The same turns and mirrors carry the whole set onto itself and the rows of a family onto each other. Which other rows belong to the same family as each row named below? List them in the order they appear above.
These 32 rows form 4 families of 8 rows each.
k219: [  8  -1   3   4   8  -2 -25   4  -8   4  -3   1 -32  16 -26  -1  -9  -7
 -10  10   8  -8   6   6   3  21  -2   1   0 -30 -23 -24  -2 -32 -30   2
  -9  -1   7   9  20  -4]
k54: [ -8  19  14  12  -2 -15  -7  -2 -27  -1  14   1   3  -4 -35 -10  14  17
 -27 -21  19 -10  34 -20 -29  13  16  17 -23   5 -24 -10  -2 -39 -14 -39
   7 -14  -9   6   5   0]
k970: [ -4  15  14 -10 -16 -20 -15  -6  -3  10   5   4  -5  11 -23 -34  20  11
 -21 -14   3 -20   8 -20 -29  18  20  17 -18  12  -3   9   3 -32 -14 -27
 -10  11  -5  18 -10  -4]
k501: [ 18  -4   2   3  12   1 -28   3  -6   2  -8  -4 -31  16 -22  -3 -10   1
  -9   7   7  -7  12   7   1  24   2   7  -5 -32 -22 -20  -2 -31 -30  -1
  -8 -10   2   5  20  -5]
k347: [ -5  13   2   8  -2   3 -28  14  -1  21 -18 -11   6   2 -21  -1  -2   4
 -20 -18  -2   4  13   7  14  17  -6   1  -2   1 -10 -13   9 -51 -48   5
  -9   2 -16   0  24  -1]
k882: [-10   9   8   6  -1  -4 -33   5   6  12 -29  -8  -6  10 -20   0  -6   5
 -21   2  -7  -3   1  -4  -2  10  -2   5  -3 -26 -21 -17 -18 -43 -38   0
  -6  -3  -5   3  27  -9]
k224: [-11  15  16  -6 -20 -25 -13  -3  -2   8  13   1 -10  12 -19 -34  19   9
 -18 -10   4 -22   8 -15 -30  12  18  15 -22   9 -11   7   3 -34 -17 -22
 -12  17  -1  16  -8   1]
k664: [ -2   9   3   7   2  -2 -28  13   0  18  -9 -15   5   4 -24  -1   0   8
 -23 -13  -1   1   7   5  14  15 -16  -1   2  -2  -8 -20  15 -43 -47   7
 -14   0  -8  -1  24   4]
k331: [  2  10   8   3  -1   4 -31  -2   6   8 -29 -10  -6  17 -14   6  -6   3
 -23   4  -6  -7  -5   1  -5  11  -9   7  -2 -20 -15 -15 -12 -37 -36  -1
  -6 -13  -7   2  23  -7]
k919: [ -4  15  11  15  -7 -22  -7   7 -13  10  14  -5  -3   6 -45 -26  32  20
 -25  -4   3 -11  22 -25 -18  11  19  10 -11  15 -18  11  -2 -29 -15 -25
  -5 -11 -15  13  -5  -1]
k204: [ 18   5 -10   5   9   9 -16   4 -10   6  -2  -2 -12   6 -25   7  -6   2
  -9  -9   5  -5  19  17  21  19   0  12 -12  -9 -10 -13  19 -28 -37   2
  -9  -2 -11   8  15   6]
k704: [ 10   2  -2   5   7  -1 -23   3  -3   6  -7   3 -32  13 -24  -5  -9  -6
  -7   8   5  -7  12   6   5  18   8   5  -4 -34 -26 -19 -11 -29 -32   1
  -1   4  -2   8  18  -9]
k52: [ -6  13   8  12   1 -26 -12   2 -19   7  17  -7   0   9 -39 -24  31  26
 -23   1   4  -5  22 -17 -14  13  15  19 -11  14 -20  14  -5 -36 -16 -25
  -4 -13 -13  18  -6  -3]
k838: [  9   4  -9   6   4   8 -14   7 -11  14   3   2 -17   4 -26  -3  -6  -4
  -6 -14   9  -3  20  19  23  21   4   4 -11 -14 -13 -18  16 -38 -40   1
  -9  10 -12   9  12   0]
k292: [ -4   8  13  12  -3 -19 -12   5 -17  14  16 -10   0   5 -37 -22  31  27
 -22   3   5 -13  26 -20 -20  12  13   8 -18  12 -24  12  -4 -27 -14 -24
 -15  -7 -16  16  -6  -3]
k70: [ -2  21  20   1  -9 -26 -23 -18 -17   5  10  10  -6   8 -13 -25  10  -1
 -13 -25  21 -17  17 -11 -30  15   7  21  -5  16  -9  -1   2 -38 -22 -39
  13  -2   5   6   4  -7]
k717: [ -3  14  18  -8 -14 -22 -19  -7  -4  14   7   4  -3  10 -16 -30  21  10
 -11  -8   5 -24  11 -15 -25  14  14  15 -16  19  -9  17   3 -24 -15 -22
 -14  13  -2  18  -7  -2]
k943: [ -8  10   7   1  -6   0 -37   4   5  11 -23  -8   4  15 -21   4  -5  -1
 -26   6 -12  -4   3  -2  -2  10   0   2   1 -22 -18 -23 -13 -31 -36  -2
 -11  -3  -3   1  28   0]
k548: [ 10   7  -9   2   7   9 -19   7 -16   7   4  -1 -11   3 -26   4  -6  -4
 -12  -4   7  -2  17  18  20  22  -5   5 -10 -10  -8 -23  17 -28 -36   2
  -9   7 -11  11  14   4]
k811: [ -3  25  20   0  -9 -20 -19 -12 -17  -1   9  14  -7   6 -14 -28  13  -2
 -17 -30  18 -17  21 -13 -35  20  14  17  -7  12 -16  -1   4 -36 -18 -36
   5  -3   4   0   8   0]
k731: [ -6  10   6   0   0  -2 -31   1   5   8 -21  -9  -5  14 -16   8  -6   4
 -29   8  -5  -3  -4  -1  -4  10  -9   5   0 -21 -18 -20 -12 -38 -36   5
  -8   0  -5   3  25  -5]
k88: [-11  26  21   2 -16 -24 -21  -7 -21   1  14  12 -13   7 -14 -24  12 -10
 -16 -23  18 -17  24  -7 -36  16  12  15 -12  15 -18  -3   5 -38 -20 -33
   6   3   1   2   9   2]
k724: [ 11  -2   2   3   3   1 -26   3   0   7   1  -1 -23  18 -25  -5 -12  -7
 -14   9   4 -10  11   1   2  17   9  -1  -1 -34 -26 -29  -7 -26 -32  -1
  -7   3   6   4  21  -1]
k713: [ -3  18  25  -1 -10 -20 -24 -16 -18   8  10  10  -3   3  -8 -22   8  -1
 -12 -27  22 -23  24 -12 -37  16   5  12 -12  14 -17  -3   4 -33 -21 -37
   3   3   4   2   9  -4]
k279: [-16  21  17  17 -10 -18 -10   4 -28   1  16  -5   2  -6 -35 -15  14  12
 -22 -16  16 -13  33 -14 -28   9  10  12 -28   5 -23 -15  -2 -39 -15 -38
   6 -11  -9   8   7   2]
k930: [ -3   7   5   6  -6   7 -30  17  -2  22  -9 -12  10   8 -26   0  -4   1
 -23 -12  -4   2  13   6  11  20  -2  -4  -2   2 -11 -22  14 -46 -45   4
 -16  -1  -7   0  24   7]
k188: [ -5  18  16  15   1 -16  -8  -6 -28   0  18  -4   5   0 -28 -16  12  19
 -23 -17  23  -9  27 -13 -25  15   8  18 -20   6 -22 -11  -6 -45 -16 -41
  10 -18  -7   9   3  -7]
k921: [ 10   4  -9   4  -1  13 -16   5 -11  11  10   2 -10  13 -27   5  -6  -9
 -15  -7   5  -4  20  18  18  21   6   0  -7 -12 -16 -24  16 -31 -39  -1
 -13   7  -9   7  12   5]
k679: [ -6  18  19  18  -2 -12  -9  -5 -29   3  17  -3   5  -3 -27  -9  17  15
 -21 -14  22 -13  34 -14 -28  11   6   9 -22   8 -30  -8  -7 -33 -14 -40
   5 -16 -12   5   8  -4]
k338: [  7   2   5   7   1   1 -28  12   4  22 -18 -16   1   5 -22   3  -4  10
 -21 -15   0  -3   9   2   9  15 -11   3  -2   1  -4 -12  17 -46 -48   5
 -10  -6 -11  -2  22   1]
k58: [-10  17  10  15 -11 -27 -12   9 -13   8  18 -10  -5   7 -39 -30  33  18
 -26   2   0 -10  24 -19 -20   6  15  10 -15  10 -20   5  -5 -27 -18 -23
  -5  -3 -19  11  -4   1]
k269: [ -3  12  15  -8 -10 -29 -17  -4  -5  11   6   1  -2  10 -22 -30  16  16
 -13  -8   6 -19   6 -19 -22  15  17  24 -16  17  -4  15   2 -35 -16 -23
  -4  10   3  23  -9  -3]

Which other rows belong to the same family as k731? k219, k54, k970, k664, k919, k548, k811
Which other rows belong to the same family as k269? k52, k70, k943, k724, k930, k188, k921
Which other rows belong to the same family as k292? k347, k882, k704, k838, k717, k713, k679

The same turns and mirrors carry the whole set onto itself and the rows of a family onto each other. Which other rows belong to the same family as each row named below? List them in the order they appear above.
These 16 rows form 4 families of 4 rows each.
k57: [ 10  10  16  21   3 -16  16   6]
k394: [ 12  15 -15  -3  23 -23  -7  14]
k605: [ 2 -4 11 24 13 -9  0 -4]
k259: [  2  25 -10  -9  13 -19  -4  23]
k231: [-18   2  21  20  13 -17   2   6]
k6: [  4  11  10  26   7 -23  13  -1]
k281: [  7  -5  11  23   6 -20   4  -5]
k352: [  0   6  23  15  16 -27  12   1]
k151: [  3  14   0 -10  31 -28  -1  18]
k835: [ -5  19 -14  -9  11 -16   4  21]
k537: [ 12  12  -8  -7  22 -18  -2  25]
k90: [-10   9  10  33   7 -12   2   3]
k711: [-16   4  -9  -8  23 -24  -2  21]
k907: [-6  6 14 25  1 -4  4 10]
k766: [ -6   4 -25   0  15 -19  -6  15]
k868: [ -3   1 -18  -5  14 -16  -1  25]

Which other rows belong to the same family as k90? k6, k537, k868
Which other rows belong to the same family as k259? k605, k281, k835
Which other rows belong to the same family as k57? k394, k907, k766

The same turns and mirrors carry the whole set onto itself and the rows of a family onto each other. Which other rows belong to the same family as each row named below? List them in the order they appear above.
These 36 rows form 6 families of 6 rows each.
k293: [ -3  -5 -22 -16   1   9   9   3   6   5 -23  -7 -17 -33   1 -17   5 -23
 -12  21 -17  13   6]
k145: [  1 -11 -16   5  14   7  18  -1  15   1 -20 -16 -25  -8  29 -13   3 -18
 -10  28  -9   7  10]
k286: [-11   5   8   0  15  -1  24  23   6 -24   2  20  -8 -32   8 -26   4 -17
   0   6   0  -8  23]
k681: [ -6  19  -6 -18   4   7  23   3  26 -18 -10  24 -18 -23  14 -24  10   9
  -4  17   4 -29  23]
k431: [ -3  -3 -12  -5  10   3  18  -9  13   0 -28 -15 -22   0  26 -11   5 -12
 -16  27 -17   1  20]
k390: [-13  14   8   3  19  13  30  17   8 -24   1  22 -22 -30   1 -28  -2 -18
  -2   0  -6  -8  23]
k941: [-15  19 -25   7  10   8  -9 -12   5   8 -27   9 -19 -23  12  -7   9 -23
   3   7   8  12  12]
k162: [-10  -8 -10   7  16  -2  15  -5  13   2 -21 -11 -22  -4  30  -9  -1 -11
 -13  27 -15   2  25]
k180: [  6  36  -1  -2  22  16  14   7   6 -19 -15   3 -25 -11  -3 -24  -4   3
  -1   7  22 -13  14]
k409: [ -6  -3 -23  -3  21   1  23 -10  13  -8 -22  -5 -20   1  31  -8   0  -6
 -18  27 -12   2  24]
k844: [-12   3 -30 -10   7   3   5   4   1  -5 -19   2 -13 -34  -2 -12  -7 -28
 -15  10 -19   9   2]
k858: [-12  22  -1   8  10   9  28  25  10 -24  -3  18 -20 -29   4 -24   6 -14
  -5   2   3 -20  24]
k815: [-13  -3 -20  -8   7   2   2   0  -1   3 -22  -4 -14 -35  -9 -12   1 -21
 -12  16 -22   9  17]
k802: [-13  11  10 -13   7   7  23  -7  21 -13  -9  24 -13 -23  24 -27  -5   3
   9  16  -9 -23  11]
k508: [  7  31  -2  -8  25  15  10   0   4 -28 -20   9 -26 -18  -7 -18  -7   1
   1   7  17 -10   6]
k325: [ -3   7 -30  11  -3  14  10 -12   7  10 -27   2 -24 -19  14 -24   9 -25
  -3  19  10  14   7]
k614: [-13   6   4   3  11   6  27  13   5 -19  -1  20 -16 -30 -13 -34  -6 -24
  -6   5   3  -9  24]
k529: [  3  29  -3  -6  14   1   9   6  -4 -28 -21   9 -14 -19  -5 -15  -3  -3
   2  10  22 -11   2]
k837: [  2  12 -25  14  10  14   1 -13   5   6 -29  -5 -22 -14  11 -22  13 -23
  -2  13  12  15  22]
k476: [ -6  14   0 -18   9  10  27 -13  26 -18 -11  29 -24 -14  18 -26   1   9
   0  17  -1 -21  18]
k615: [-12  17  11   8  16  12  18  12   2 -20  -3  16 -13 -36   2 -27  -8 -18
  12   0  -3 -11  10]
k866: [ -5  19 -37  11  14  11   7 -14  -2  -1 -29   6 -19 -14   8 -19   6 -18
  -6  11  16  16  22]
k869: [ -6  15  -1 -19   8  10  29  -6  24 -16  -7  18 -22 -10   9 -24   0  11
  -7  19  -5 -30  16]
k182: [ -5   5  -5 -11   5  -2  22 -12  21 -22  -8  27 -13 -13  19 -21   5   8
   3  21   8 -26  11]
k449: [-14  -4 -30 -13  13   5  15   1   0  -5 -16   6 -11 -34  -4 -15   4 -22
 -17  13 -24  11  24]
k996: [-14   3 -12   5  20   1   5  -9  17   2 -22  -3 -23  -3  38   2   3 -13
  -6  19  -9   1  15]
k417: [  4  27   5  -6  21  12   5  -6   7 -21 -20   6 -17 -20   8 -21 -12   4
  14  11  15 -16   1]
k588: [ -7  12 -28  14   4   8  -1 -20   6  10 -29   5 -21 -15  11 -19   7 -15
  -1  17  14  11  20]
k633: [  8  22  -2  -2  21   7  11  -3   6 -22 -20   5 -22  -9  -7 -25 -11  -3
  -1  13  31 -12  12]
k920: [-11  15   0   1  14  16  26  16  12 -15   5  21 -19 -32  -8 -32   4 -13
  -2   0  -3 -14  25]
k189: [  7  28  -8  -6  19  10  11  10  10 -31 -15   3 -23 -20  -2 -13   1   4
  -3  10  17 -25  11]
k506: [-20  -2 -15 -13  15   3  -2   2   7   2 -17   2 -14 -32   7  -1   4 -22
  -7  12 -27   6  14]
k261: [ -9  -3 -15  -3  16  -3  17   5  18  -2 -18  -3 -16  -7  40 -13  -8 -16
 -16  23 -14   8  17]
k73: [ -1  11 -37   7  11   8  -3 -15  15   3 -23  10 -18 -17  21 -21   1 -17
  -2  13  17  12  10]
k206: [-10  -6 -23  -6   1   9   9  -6   4   2 -18  -1 -16 -32  -6 -18  11 -28
 -12  13 -25   6  19]
k725: [ -7   2   4 -21   6   0  29 -10  24 -16 -12  21 -18 -10  11 -29  -6   4
  -9  24   2 -23  21]

Which other rows belong to the same family as k614? k409, k866, k449, k633, k725
Which other rows belong to the same family as k261? k286, k844, k529, k182, k73
Which other rows belong to the same family as k417? k941, k802, k615, k996, k506
Which other rows belong to the same family as k390? k162, k815, k508, k476, k588

The same turns and mirrors carry the whole set onto itself and the rows of a family onto each other. Which other rows belong to the same family as each row named below? List them in the order they appear above.
These 35 rows form 7 families of 5 rows each.
k186: [ 25  -1   7  10   5 -19  -9  -4   1 -10]
k490: [  7 -15   0 -13 -10  18  13  -7 -17 -10]
k155: [  6 -16   7  -4 -18  13  18 -14 -12   6]
k519: [  8  11   1  -3  10 -25  -1  -2   6  -5]
k820: [  9 -13   2 -11 -21  10  17 -17  -6  11]
k924: [ 13  11 -10  -4   8 -16 -10  -3   2 -12]
k799: [  9 -16  10 -17  -7   5  26  -5  -5 -15]
k370: [ 14  -4  -3   6 -23 -25   5 -11  11  -9]
k371: [ 22   9  -1   7   1 -28   2  -8  -3   1]
k903: [  5 -15  -1   6 -29  -2  18 -11  -7   5]
k353: [ 18   1  -3  17 -16 -26   7  -6  -4  -3]
k428: [ 13 -15  -5  15 -24 -14   7  -2 -10   3]
k436: [-7 -1 -3 -3 16  1 -2  4  2 -9]
k167: [ 18  -4   6 -22  -3  17   5   5  -3  -7]
k784: [  9  -2  -5  14 -16 -25  -7 -14  -6  -6]
k450: [ 17  10  -2  11  -1 -25  -4 -10   3   2]
k119: [ -3  -6   8   2 -19   9  13 -24  -9   2]
k355: [ 11  -7   5 -18 -14  18  19  -7  -4  -2]
k226: [ 4  4 -2 -9 16 -6 -8  6  7 -4]
k16: [  9  -6  -5 -19  13  -4  17   4   6 -14]
k955: [  2   0   6 -14  14 -13  -7   4   4  -3]
k809: [  9 -20   3  18  -8 -19   6 -16  -6   4]
k465: [  3   0  -6 -21  13   7   2  -5  -3  -9]
k637: [ 13   0   8 -16  14  -3  -7 -12  11  -3]
k229: [ 11 -15  11  -2 -29  -8  19 -15  -2 -11]
k154: [ 13 -20   0 -12  -2  20   1   0   4  -4]
k77: [ 10  -2  -4  23 -23  -6  -2  -3  -5  -9]
k549: [ 14  20  -8   8   5 -14   1 -15   2  -3]
k560: [ 12 -10   1   5 -27  -4  12 -22 -18  -4]
k834: [ 14  -3   4 -18   5  19  10   2  -5  -4]
k199: [ 16   3   5  -8  -1  21  12  -2 -13 -13]
k728: [ 25 -17  -3   3 -13   9  19 -19  -8   5]
k932: [ 15 -10   2  19 -26 -11   5  -8 -10   0]
k18: [  6   0   5 -20   9   5   2   9   6 -11]
k832: [ 13   3 -13  -5   2 -23   5   0  15 -10]

Which other rows belong to the same family as k229? k799, k370, k16, k832
Which other rows belong to the same family as k436? k119, k77, k549, k199
Which other rows belong to the same family as k955? k820, k371, k428, k167
Which other rows belong to the same family as k924? k490, k784, k465, k560
Which other rows belong to the same family as k903? k519, k353, k355, k18
Which other rows belong to the same family as k226? k155, k450, k834, k932

